One turn sends every row of this set to another row. A few are shown first. Where does it send the rows asked after them?
rozen: [ 29  16  43  -1 -28 -29 -33  24 -39   9  26  16  14  -8 -15  37 -18 -22
  15  38  -6  17 -22   4  -5 -29 -18]
suvu: [ 22  50  -6  25  16   5 -42 -12 -12  32 -49  22   4  26 -15  57  13 -34
 -38  18   7  32 -13 -21  10   4  -2]
niro: [ 24  11  30  -2 -10 -54 -18  16 -61  38   9  13  -7 -19  -1  43 -17 -40
  11  39  15   8 -41  -5  -5 -28 -16]
vav: [-24 -13 -29  58  -8  25  12  17  40   8  -5   8 -10 -19  11   4 -21  -6
 -24  -4  22   5  -8  27   8 -30   7]
Tof: [-29 -18 -17  54   1  23  10  20  41   1 -12  -5  -2 -16  -4   2  -9  -8
 -28 -14  18   1 -15  32   3 -32   2]
pinas: [-19 -34   9  19  -5  44  -2 -30 -44  16  -9  24   1   9  -7  60  -3 -37
 -18  18 -12 -26 -73 -40 -45 -26  51]
Zit: [ 15  48   2  17  15   6 -44 -14  -4  27 -50  15  13  30 -26  50  17 -31
 -28  21  19  32 -26 -18   3   9  -3]
Taki: [-47  -8 -29  78  27  -5  -2  21  -9  37  -1  -1 -55 -19   8   5 -17  -8
 -10 -25  15  -4 -37  -5 -24 -11 -16]
liri: [-53  -7 -29  72  24  -1  -5  17   0  32   0  -1 -48 -15   3  -2 -19   0
   3 -13  29  -3 -49  -5 -30  -2 -14]
Guf: [ -5   6  -7  44 -11 -10 -46 -15  -7  36 -26  13 -21  19 -17  65  42 -25
 -14  61  11  35 -21 -48 -17   2 -11]
mun: [-13 -31   2  28  -7  43   0 -28 -49  22  -6  31  -9   5   2  64  -8 -39
 -24  18 -19 -25 -62 -43 -37 -31  54]
zub: [ 21 -34   1  60 -29  47  12  18  28  29 -23  25   8 -50  18  16 -16 -16
  17  -9  -3   7   1  11 -47 -22  -5]
zosik: [-11  -2  11  18  -1  57 -10 -22 -51  12 -15  20  16   8  -2  50 -17 -26
 -28  -3 -42 -20 -55 -27 -43 -21  50]
pekem: [ 31  13  44   1 -26 -30 -31  26 -43  11  23  15  12 -10 -16  40 -15 -25
   8  32 -14  16 -17   2  -4 -34 -19]
Reb: [ 15 -26   4  66  25  17  11  19 -13  55 -30  29 -35 -38   3  22 -23 -36
  26 -49  25 -11 -43 -14 -50 -10 -17]
Vuzu: [ 14 -39  10  53 -23  46  10  19  31  23 -27  13  17 -45   3  11  -5 -15
  18 -15  -2   3 -11  15 -55 -20 -10]
sev: [ -6  -1   0  44  -5 -14 -45  -9  -9  36 -30   2 -19  18 -26  68  53 -30
 -22  47  -1  33 -19 -46 -20  -6 -16]
ruma: [ 11 -23   2  61  19  21  10  13  -5  51 -26  35 -29 -35   5  16 -29 -29
  38 -37  40  -9 -52 -12 -53   1 -13]
gif: [ 21   8  37  -5  -7 -55 -20  15 -61  35   8   6  -2 -17  -8  43 -10 -39
  10  34  18   7 -47  -3 -10 -27 -19]
mufe: [-12   2   3  19  -8  60 -12 -28 -47  12 -12  29  17  10   4  45 -26 -20
 -20  11 -32 -19 -58 -27 -43 -12  54]

zub moves to Reb
Guf moves to suvu
Now these:
rozen moves to niro
liri moves to vav
mun moves to zosik

